One turning vector, and how many ticks it has turned
The counts run from 0 to 1004.
[ -2 -11 -23 -21 -19  -4  10  12   6  -3  -4 -23   5 -56   3 -24  -5  20
  16   8 -20  20  56   2  11   8  -5  10 -28  14   6  44  32 -36 -25   7
  21  17  14  18 -22   4 -20   1 -34  14  12  37  13   7  -6  -9 -22  17
  -5  -7 -15 -17   0 -30 -39   9 -11] => 784
[ -6 -10 -15  17 -45  28  -9  -6   7  -5 -38 -22   3 -43  35 -15 -14   2
  22   0 -12  -4   2  13  -3 -17   2   1 -18   7  -7  14  31 -20   3  -4
  -9  -4  20  -1   5   8  36  -9 -49  -2  -4  14  15  27  27 -24 -13  14
  33  29   8  -1  10 -15 -24  35  13] => 363
[  0   2 -29 -15 -50  37   4 -13 -18  -6 -23 -17  24 -18   2   6  -5  27
  -6  22  -6  30  46 -13 -17  14   4   6 -20  14  16  -1  25 -16 -32  -2
   9 -12 -11  18 -19   7 -19  14 -10  29  25  -1  40  13  -4 -13  23  25
  -1  33  12 -28   9  11 -11  11   4] => 909
[-31 -21 -11  19 -12  40  -1 -26   8  -8 -11 -17  -7 -45  19 -27   3  11
  13  -3 -16   2  16  21 -23  12 -29 -18 -48  13  25   5  17 -12 -15  -9
  -5   0  35  20   3  27  -9   8 -27  -5  12 -29  20  21  22  24  -9 -13
   5  40 -14   2  -2 -18   0  21  -3] => 71
[ -4 -11 -13   4 -36  11  -7  10  21  -9 -10 -44 -11 -43   9   2 -25  16
   7   6 -15   4  37  11   3  -4  -5  26 -23  -5  31  27  33 -10  16 -15
 -12 -27  22  18 -14   1  30  -2 -58  -4  -8 -11  11  16  19  -5  -8  11
   9  21  -9  -7  -7 -15 -22  31  -3] => 893
[-37 -13  -7  -9 -18 -20  13   1  24  -1 -50  -4  19 -17  -3   1  11  22
 -12  -7  11  18  27 -18   1  27   1  14   3  33   3   9  18 -15  -1  18
  -1   1  41   1 -29  10  32  10 -41  -9  -9  -9   6 -14  26  28   2 -14
  -7  16 -29 -23   3 -28 -28   6 -16] => 898
[-33  -1 -19  -4  -3  26 -15  -6 -11 -10 -36  27  17 -37  -4 -11 -20   4
  29  14  -1  17  43 -13   7  20   5 -20 -19   8   2   0  18 -29 -26  17
  -3 -14  44   2  40  17   3  -6 -43   9 -13  13  14   0  37   4  -3  -7
 -14  -2 -31 -49  -5  -3 -26  17 -17] => 147
[-31 -14 -17   2 -15   3  -7  -7  28  10 -33 -26   1 -67  25 -11  -2   5
  13 -13  15  11  -8  -2  12   8   6 -25 -49  31  16  12  19 -12  -4  -8
   7  -4  26 -15 -10  21  21  -6 -48 -25   2 -19  -7  10  12  -2 -23 -10
  15   5 -19  -9   5 -39 -19  27   2] => 297
[ 18  -1 -24 -24 -39  16  -7  18   0 -24 -36 -40  11 -14  -5  10   1   2
   8  21  -3  10  43 -18  -5  -1  -3   9 -17  -6  24   1  41 -46 -10  -5
 -18 -18 -18  12  21  28  -3  10  -8  -1  17  15  34  20   6   1  25   0
  -6  42  -6 -27  -7   4 -18  29   2] => 419
[-36  -4 -14   5  -1  20  -8 -27 -20  -4 -36   1   6 -16  10 -12   7  19
  -4  -8 -13  42  10 -10 -15 -12   2 -17 -58  33  14   0   2  -6 -12  10
  16   3  10  13 -17  49  13 -21 -20 -23  19 -12  23   6   3  -8 -20 -10
   8  20 -30  -6  41 -16 -29  29   8] => 7
[  2   8 -34   4 -37  14   7 -18  -4  15 -43 -29  13 -20  13  12 -17  24
   2  13  -4  14  -3   2   0  -6   9  13 -27  -8  31  15  20   2  26  17
 -12 -21  19  -3  20  11  23 -34 -45 -22 -14 -19  37  -4  17 -20   8  -5
  30  19 -10  -1  11 -12 -11  48  18] => 163
[  4  -4 -24 -14 -16   7  -5  10   1  -6  -3 -20  17 -49  17 -10  -4  20
  15  14 -25  16  42  -7  14   2   0 -11 -33  14  27  30  27 -49 -27  26
 -10  -5  13   2  12   0 -20 -15 -56  14 -14  21  13 -13  13 -13 -23   1
  -3 -12 -20 -21  -9 -21 -14  -6 -10] => 852
[ 10  -7 -31 -15 -27   1  -4   7  -2  -2 -29 -16  19 -22  39 -22   2   5
  17   8   2  21   5   2 -11  16   0 -31 -19  18 -24   2  37 -52 -22  33
   7  14  18 -18  12  -2  -3 -15 -30  -4 -37  29  15  -9  19   9 -14  -2
  22 -13 -20 -17  16 -25 -23  -5   2] => 921
[ 26  -1 -51  -9 -19   1 -30  -1   0 -13 -19 -41  12 -26  25  -3  -6  -5
   2  23 -13   1  32  -8 -12  18  -4   5 -41 -32  30 -10  20 -49   7  -3
  -9 -20  20   4  28   3 -11   0 -29  18   6  10  16  14  25  26  15  -5
  24  31 -20  -9   1 -13 -13  20 -21] => 287
[-30 -35 -25   0 -38   2  10   8  22   2 -18 -24  26 -35  16 -23   7   6
  11 -21   0  19   6   2   1  24   0  14  -3  40 -22  21   8 -28  -7   5
  -5  11   9   9 -41  11  30  12 -48  10 -12  11   1  14  17  15 -20  -2
  17   2 -23 -12  14 -42 -10  -2 -15] => 366
[ -1  -3 -32   7 -41  15 -17   2  16   4 -34 -42  11 -48  29 -11 -24  22
  21   1   8 -10  10   5  10  -2  15  10 -23 -15  16  10  42  -8  15  -8
  15 -10  29  -8   3 -12  17  -4 -60   8  -2 -13   8  13   3 -15   2  27
  25   2   5   3  -8 -12 -18  33  11] => 628
[  6  -3 -27 -16 -28 -23 -36   6  18 -10 -36  -6   9 -36  27 -10  -6  -7
  22 -18   0  12  36   2   9   4   4 -11 -19  -3 -11 -11  18 -33  15 -10
 -19 -17  45  -6  21  17  21 -15 -36   4 -26  10   6  15  28  13 -16 -22
   3  -5 -22 -17   1 -16 -25  32 -24] => 522
[ -9 -13 -25 -13 -24  10  -1  11  -3   1 -34  -8  23 -31  39 -20  -8  13
  18   9   1   6   9   6  -5   9   7 -22 -28  24 -20   7  33 -48 -32  22
   0  20  24 -13  31   3 -15  -9 -45  -3 -19  36   3   6  15   5 -25   0
  22 -15 -13 -11   0 -29 -20  10  -7] => 588
[ -9 -33 -24 -22 -20  -8   1  18  19  14 -36  -3  15 -34  24   1  13   6
  31  -4   9  28  10 -13  21  41   2 -21 -21  34   2   8  27 -40 -22   6
   2  -4  18 -12  10  23  -3  -5 -34  -6 -20   3   5  -3   4  -4 -14 -32
 -14 -14 -19 -32   7 -27  -8  22 -13] => 788
[  9 -12 -52 -23 -22  -5  -2  14   1  -1 -24 -38   4 -23   5  -6 -10   0
  20  28   3  26  43  -7 -10  13  -2  21  -3 -29   2  14  32 -38  -3  18
  32 -11  -7   4 -10  -7 -13 -17   3  30   6  29  18   8  -4  15  27 -12
   9   5 -14 -33   3 -17 -21   8 -14] => 218
[-14  -4 -53 -17 -27  19  12 -11  -4  -2 -18 -14  35 -27   1  -5  -4  -1
   6  24   6  26  29 -17 -18  33  16  27  -7 -14   8  12   9  -6 -18  -7
  31 -16  -9  21 -11  12  -4  11  -5  35  27  18  31  19   4  15  47 -11
  15  29   0 -29  12 -18 -11  19 -24] => 376
[ -4 -18 -20 -18 -20   0 -11  30  17  -7 -34   8  12 -50  18   1  -5   7
  33  -1   8  18  28  -7  27  30  11 -20 -20   1  16  13  27 -26  -1 -11
  -9 -18  39  -5  36  11   2   5 -48  -1 -16   4  10  -9  10   6  -7 -23
 -13 -11 -23 -25  -6 -23 -11  46 -14] => 787
[-11 -18 -22  -3 -14  16  14 -20 -19 -20 -13 -10  39 -17  13 -16  28  39
   0  -3 -12  21  37  -2 -11   8   1  -1 -38  18  21   4   6 -27 -28  -7
   1  11  10  22  -2  47 -25  21 -12  10  25   8  26  16 -13  19   2 -15
  -6  31 -20  -2   3  -3 -11  13 -12] => 643
[  1 -12 -29  -8 -29  -7  -7  26   5 -26 -34 -18   6  -8  30 -14  12  13
  17  -3   9  19  26   1  -9  11   2   8  -2 -20  -9  -4  27 -38  12  -7
  15  -9  17 -15 -13  -8   2 -26 -27 -19 -28  20  15  16   8  33  28 -26
  12 -10 -32 -21  -7 -30 -34  18 -31] => 923
[-29 -22 -24  -8  -1   1  -7  -5 -14 -13 -52  21  -1  -6  -4 -12  -7   7
  21  12  22   8  41 -11  -2  20   1 -14 -10 -10  -6  -5  31 -37  -9  16
  17  -2  40  -5  28  -3  13 -17 -20  -6 -14  10  19 -11  16  23  20   4
 -11  -3 -38 -41   6 -11 -32  15 -23] => 215
[  2   8 -39  -5 -37 -12 -20 -11  24  17 -50 -15  20 -36  20   0   1  -3
  -4   6  12   2 -10 -16 -23  17   4 -15 -30  12  16 -21  23 -21  11  -2
  29  -1  38 -13   0  -6  23   9 -28 -15  13 -19  14  19  33  30  31   4
  25  39  -9 -12  -4 -16 -11  28  -8] => 863
[  7 -38 -38  -1  -6   4   1  26  23 -10   1 -49   4 -14  33 -13  10  22
  18   4 -25  14  37   8   0  26 -11  19   2  -5  24  23  29 -29  -7   5
   9  -1  14   5 -26  21  -1  -8 -39  -6 -17   9   8  -3  14  14  -3 -42
 -10   8 -33  -2 -16 -29 -13  -8  -7] => 327
[-12 -10 -12   8 -29  14 -35 -13 -20 -19 -39  27  -7  -7   1  -6  13  22
   5   8  -1  33  35  -7  -7  12   3 -11 -44  30  12 -23  15 -36 -15 -34
   4  -2  24  15  -4   3   7 -24 -17 -22  -5 -10  28  11   4  -9   8  24
  -9   7 -28 -23  13 -10 -24  31 -16] => 49
[-18  -3 -37  -4   4  16 -17 -12  -3 -12 -21  -3  -5 -28  -5 -15  18  12
   1  17   0  27  38 -22 -20  12  -1   4 -20  12  22   2  10 -39   1  14
  26  -2   4   3 -40   9   1  -6 -12  14  22   1  20  10  26  43  25  -4
   2  19 -42 -35  -3 -25 -13 -16 -24] => 109
[ 18 -10 -17 -15 -25 -10 -14  14  14 -14 -35  11   2 -18   9   5  30  11
  -3  12  -7  15  14 -14  -3  27  -1 -34 -50  19  22 -22  35 -43  -3  -5
  17   1  30  -7  11  24  -8   7 -18 -37  -1   1  22 -12   4   8   7   2
 -14  24 -18 -16  -1 -17 -25  41   4] => 156
[-21 -18 -22 -13 -34  -6  10   7  19  19 -40 -26  10 -60  25 -17   2  -5
  17 -22  14  26 -15  -7   1   6  -1 -20 -26  39 -12  21  16 -22  -1  11
   5   4   1  -7 -22  23  28 -11 -40  -5   3  -8  15  19  11   1 -24 -12
  32   9 -12 -11  31 -28 -16  18   2] => 298
[-23 -41 -14  -5 -12  24   1   8  -8 -12 -33  -8  -3  -6   7 -12  22   9
  37   0  21  39  13  -7   4  30   3 -23 -32  20 -10   0  24 -34 -30   4
  -7   4   0  -7  14  51 -13  -1  -2  -9  -1  11  22  -3   5   0  -4 -34
 -26  11 -36 -40  26 -12 -20  26   9] => 946
[  9 -13 -25  -7 -18   4   7  -6 -15   3 -15 -31   9 -44  17 -17   4  30
   4  -1  -1   9  30  10  16  17  -3  -5 -61  14  32  39  23 -44   6  -2
 -27  10  16   0  20  21 -14 -16 -45  -1  -1  -5  26 -13 -14   6 -18   0
  11   5 -38   8  14 -25  -5  25 -15] => 54
[ -2  -9 -45  -9 -15  -4 -16  -1 -17 -13 -23 -27   8 -17  10  -1   3 -11
  11  20  -1   5  43 -12 -11  20   4  37 -16 -29   8  -4   7 -46  -9 -16
   2 -15  -3   5   3   2  10 -22 -18  16  15  27  18  37  10  24  37 -11
  16  28 -31 -28   2 -29 -15  11 -39] => 816
[-39 -27  -9  13 -19  22  19   9  16  -9 -43 -40   6 -16  -1 -18   8  45
   0  10   3  22  30 -13  -9  13 -18   2  -4  12  23  19  29 -24 -13  32
  15  -9   7   0 -31  11  -8   3 -30  -5  -5 -20  21 -14  20  22   3 -16
 -19  16 -29 -34 -12 -15  -7 -28   8] => 967
[-26  -6 -39   9   8  48  -5  -7  -5 -17 -23 -15  12 -37  28 -25  11  26
  38  14   8  23  11  -1 -13  18  10 -22 -23 -12  30  13  25  -4 -12  16
  25   3  31 -11   2  29 -16  -4 -25  -7  -2 -12  22  -3  27  23  13 -32
  -7  -9 -30 -15  -8 -17 -10  -4  10] => 570
[ -6 -13 -27  13 -36 -10 -14   5  10 -16 -67  -8  23  -5  29  10  11  22
  -4  -5  -6   6  -5 -33  -5   8  27   8 -25   3  20 -30  12 -22  14  -3
  17 -26   2 -20  -7   8  32  -4 -39 -13   9   2  18  10  18  -4  43 -18
  19  36  -6 -23  10 -11 -12  34  -4] => 398
[-15  -7 -20  10 -24  -2 -28   7  26  -4 -37 -22   1 -52  34 -13 -19   8
  16 -14   5  10   8  -5  13   5  14  -6 -39  -9  23   4  30 -12  16  -1
   9 -10  40 -15  -8   8  21   2 -59  -7  -7 -19   0  -2  13   5 -11  17
  10 -14 -12  -6  -1 -24 -17  31   5] => 629
[-36   6 -18   2  -4  36   6 -30 -10  -4 -35 -29  32 -24  14   7 -12  36
 -13  -9   3  26  38 -18  -9  -7  10  10 -30  -1  29   1  19  23  -8  -3
  20 -13  29   9 -17  32  -2 -13 -46 -21  15 -30  27  18  -5   2   9 -12
   5  20 -10  -6 -12 -14 -24  16   3] => 868
[-23  -3 -32  -7 -27  42   4 -17   1  13 -54  -8  19 -15   8  -7 -11  13
  33  42  25  15   4  -2 -12  20   6 -15   5  -5  -1   2  34  -7 -10  29
  26  -3  38 -14  20  13  22  -1 -16  11  -5   5  19  -7  36   9  18   1
   8  17 -15 -33   3  -5 -25  14  17] => 39
[ -6 -22 -38  -5 -40  31   3 -16 -20  12 -22 -14  11 -12  13  -5 -35   4
  13  27  20  14   0   9 -16  32  -6 -13 -44  -2  -2   2  28 -11 -23 -17
   6  -9  17  23  21  -8 -12   0 -21  10  -4 -13  25  -8  -8  -3  17  20
  30  12  -2 -18  36 -14  -3  40 -13] => 845
[ 27   0 -57 -12 -21   6 -11  -5 -12   3 -12 -55  12 -19  20 -10  -8  -5
   2  30  -6  -2  29   6 -18  19  -9   7 -27 -17  29  -1  36 -51  -6   5
   2  -6  -7   9   8  -5 -26  -8 -23  24  14  23  23  20   8  11  15   1
  23  27  -9 -15  -2 -18  -4  -5 -13] => 286
[-15  -6 -41   3 -29  41  21 -33 -12   5 -27 -36  32 -37  35 -12  -3  27
   7  20   9  24  -2   7 -21  16 -19 -13 -25   4   9   7  16   5 -22   2
  12 -10   8  18  -5  20 -20   0 -16   5  15 -27  39  25   4  -4  12 -18
  31  35  10  -8   8 -17   8  12  -3] => 4
